Where one turn sends some rows of the set: a few examples, then the rows asked
fov: [-10, -222, 168, 225, 259, -125, 90, 54, 288, 98, -88, -154, 141, -61]
Tova: [37, -172, 290, -41, 102, -41, -84, 137, 289, 63, 136, -163, 287, -46]
goz: [-243, 20, -29, 64, -10, 61, 67, -116, -4, -200, 65, 170, -122, -381]
muma: [51, -317, 222, 185, -166, -246, 34, -155, 138, 146, 115, 68, 64, -199]
rulo: [-37, -297, -221, -172, -239, 116, -23, -34, -260, -99, -241, -30, 16, 5]
dadad: [72, -27, 29, -3, -81, -216, -29, -44, 182, 44, -169, 339, -208, -69]
vilo: [6, -82, 21, 264, 115, -136, 117, -37, 218, -84, -158, -361, 273, 140]
Piza: [-48, -238, 221, -115, 27, 0, 115, -162, -242, -23, 129, 110, -318, 16]
Nipov: [-77, -160, -1, 272, -17, 159, -55, -12, -259, -114, -204, -331, -18, 213]
vova: [-20, 92, 197, 3, -104, -31, -71, 50, 232, 131, 245, 201, -23, -173]
bisep: [212, 212, -46, -160, -118, -140, -179, -48, 132, -194, -145, -46, 265, 175]
bave: [67, -305, 225, 109, -27, -75, -11, 225, 105, 16, 90, 183, 282, 81]
dimep: [-137, -435, 81, 211, 51, 176, 25, -5, -103, 13, -114, -155, -163, -158]
ranom: [207, 39, 96, -237, -75, -255, -49, -66, 198, -103, 40, -15, 31, -351]
pim: [-24, -99, -67, -237, -95, 110, 99, -205, -200, -334, -71, -39, -77, 290]
fezuf: [92, -281, -40, -126, -20, 108, 23, 103, 44, 82, -92, 329, 134, -173]
las: [148, 135, -62, 204, -52, -86, 38, -123, 331, -135, 246, -207, 171, 85]
Pev: [-44, -39, -37, -179, -279, -17, -48, -70, -418, -16, -116, -194, -119, -97]
midev: [167, -117, 191, 190, 21, -209, 51, 48, 149, -102, 211, -322, 306, 81]
Todut: [-6, -102, 127, -25, -346, -342, 55, -86, -80, -159, -288, -185, 122, 110]
Dom: [-366, -221, 197, 180, 10, 103, -28, 5, -154, -19, -65, 166, 93, -90]
gikav: [55, -112, 24, 29, 128, 75, -83, 20, -189, 122, 156, -63, 42, 431]
fabid: [86, 199, -164, 35, 89, 141, -99, -1, -154, -265, -163, -273, -194, 43]
Vin: [-9, 115, 104, 64, 248, -98, 15, -16, 372, 94, -36, -159, -19, -201]
fupot: [-62, -7, 89, -371, -63, 63, 82, -212, -187, -202, 48, -47, -271, -18]
mit: [276, 119, -125, 117, 328, 149, 28, -48, 106, -191, -69, -183, -25, 67]
Pib: [10, -340, 93, -64, -273, -40, 125, 25, -213, -32, -124, -146, 369, -65]
Zevag: [55, -134, 77, 269, -212, -127, -96, -141, 74, 47, -74, 27, 291, 323]
tedam: [-17, -383, 115, -54, -165, -206, 21, 33, 104, -34, -334, 162, 93, 30]
tos: [83, 253, 41, 30, -265, -351, 4, -156, -3, -78, -123, -4, -183, 20]
nuna: [11, -207, -153, -285, -46, 44, 156, -169, 49, -115, 257, -247, -92, -199]
puduf: [109, 218, -11, 95, -348, -142, 94, -149, -293, -36, 53, -215, 126, 31]
Vopos: [-110, -240, 241, 136, 85, 167, 75, -160, 56, 108, -44, -409, 48, -135]
vili: [26, -85, -81, -27, 163, 157, -28, 22, -6, -130, -74, -103, -342, -335]
vised: [37, 291, -14, -54, -319, -108, 33, -99, 169, -196, 198, -144, 108, -89]
Duriz: [114, -109, 14, 52, -250, -136, 93, 75, 46, -314, 44, -158, 408, 170]
Sama: [98, 54, 177, 307, 191, 89, -3, -91, -97, 43, -29, -363, 32, 201]
Puza: [242, -88, -242, -259, 160, 28, 37, 48, -74, -250, 111, -145, 56, 194]
zesol: [70, -172, -51, -55, 219, 229, 105, -117, 261, -126, -83, -230, -21, -273]
ber: [185, 276, -144, 37, -89, 13, -12, -75, -34, 78, 84, 257, -107, -78]
gifi: [-149, -25, 99, 162, 33, -35, -30, 93, -349, -304, -137, -34, 241, 152]
fino: [104, -270, -254, 46, -78, 66, -6, -6, -252, -7, -115, 231, -170, 20]
lipel: [-7, -334, 65, 12, -4, 53, 135, -159, -259, -157, 12, 110, -120, 317]
lusir: [-31, 224, -135, 34, 8, -79, 66, -35, -203, -474, -16, -34, 24, -134]
sumet: [14, 68, 38, -26, 38, 82, -97, -43, 482, 26, 171, -46, 147, -38]
vubo: [101, -19, -63, 39, -116, -72, -40, -42, -405, 71, 12, 62, -302, -80]
vev: [-173, -223, 108, 3, -78, 95, 38, -186, -74, 261, 295, -170, -108, 38]
luzal: [12, 258, -40, 92, 100, -111, 45, -105, 308, -80, -103, -357, 115, 4]

zesol moves to Vopos
luzal moves to Vin
gikav moves to Puza
Where do these go?
Zevag moves to bisep
puduf moves to ber
tos moves to dadad
vova moves to bave
Nipov moves to fabid
vubo moves to fino
fupot moves to Piza
goz moves to Dom
midev moves to las

Where one turn sends some rows of the set: a few examples, then the rows asked
Pom: [-13, -17, -290, 339, 437, -297, 158, 59, 148, 191, 63, 107, -225]
vebuv: [-32, -315, 41, 532, -57, 3, 71, 240, 61, -38, -99, 405, -129]
falid: [-13, -124, -166, 235, -155, -57, 267, 478, -117, 338, -178, -241, -51]
Latu: [18, -12, -16, 309, 436, -111, 453, 69, 86, 97, 185, -4, 24]
Mek: [-154, -353, -375, 332, 205, -159, 9, 154, 37, 174, -367, 190, -130]
begir: [-217, -146, -158, -65, -70, -129, 8, 463, 103, 198, -323, 75, 9]
Getu: [-42, -315, -314, 314, 96, -113, -77, 122, 66, 120, -337, 288, -1]
Pase: [-24, -258, 38, 474, -39, 97, 373, 365, -133, 78, -110, -27, 272]
sep: [-31, 128, -62, 221, 251, -294, 310, 365, 89, 153, 230, -157, -245]
Danog: [-167, 74, -44, -60, 400, -181, 245, 236, 225, 112, 48, 81, 40]
gozek: [-137, 85, -69, -37, 407, -226, 221, 222, 218, 67, 73, -9, 18]
Perum: [-64, -301, 47, 608, -88, -77, 62, 399, -13, -66, -73, 312, -33]
beg: [-17, 68, 71, 286, 312, -243, 166, 242, 157, -88, 262, 206, -135]
donop: [-326, -206, -141, 46, -20, -113, 54, 515, 139, 128, -342, 62, 76]
Kupad: [-91, -297, 73, 486, -26, -96, 40, 355, -8, -96, -39, 418, -149]
migut: [55, -271, 85, 498, -62, 175, 397, 247, -109, 88, -76, 43, 117]
Sukel: [-313, -232, -108, 8, 33, -142, 101, 551, 79, 271, -338, 24, -35]
govip: [-49, -44, -238, 297, 456, -281, 239, 72, 186, 168, 61, 59, -252]
Zus: [-45, 64, 117, 283, 274, -226, 195, 269, 161, -26, 281, 286, -148]
zomu: [-52, -350, 13, 610, 38, -85, 55, 320, -35, 15, -97, 386, -117]
zofu: [83, 29, -59, 323, 410, -134, 394, 97, 40, 64, 202, -59, 63]
Mepo: [-202, -377, -267, 300, 207, -128, -27, 223, 82, 178, -381, 289, -30]
Tep: [32, -293, 46, 465, 73, 134, 414, 229, -189, 44, -69, 64, 214]
lofid: [-11, 1, -273, 285, 444, -323, 137, 96, 171, 109, 79, 55, -214]
pemo: [102, -196, 71, 391, -97, 123, 333, 303, -170, 73, -57, 30, 237]
lif: [-105, -209, -73, 319, -53, -38, 362, 518, -148, 354, -165, -230, -45]
Tota: [-86, 16, 94, 268, 324, -244, 245, 248, 204, -35, 259, 242, -209]
lifa: [-59, 70, -43, 256, 260, -284, 386, 332, 111, 202, 214, -107, -308]
Sen: [-156, -337, -300, 301, 90, -80, -25, 148, 162, 177, -364, 247, -143]
Nid: [-5, -287, 151, 504, 4, 105, 385, 356, -169, 88, -41, 81, 187]
Resi: [63, 16, -60, 311, 409, -72, 438, 83, 21, 138, 172, -14, 96]
tise: [-192, 48, -13, -33, 419, -195, 313, 235, 242, 88, 87, 37, -26]
zug: [-314, -195, -78, -93, 52, -66, 152, 489, 70, 161, -305, 31, 68]
luk: [-133, -187, -169, 340, -122, -99, 272, 557, -82, 298, -204, -246, -59]
kof: [-41, 127, -73, 219, 208, -280, 324, 383, 69, 248, 197, -103, -302]
keb: [-147, -365, -323, 444, 129, -130, -31, 210, 77, 93, -353, 221, 1]
vazi: [78, -260, 10, 542, -108, -63, 38, 293, -42, -20, -48, 354, -81]
dar: [-68, -153, -46, 276, -174, 24, 378, 482, -58, 306, -152, -227, -131]
keke: [-267, -201, -131, -45, -38, -34, 149, 426, 169, 236, -366, -3, -29]
zeva: [-83, -174, -99, 330, -106, -91, 353, 540, -170, 286, -97, -223, -190]

zug moves to zeva
beg moves to lofid
zomu moves to Mepo
Where do these go?
falid moves to pemo
kof moves to Resi
Pase moves to Perum
dar moves to migut
lifa moves to Latu

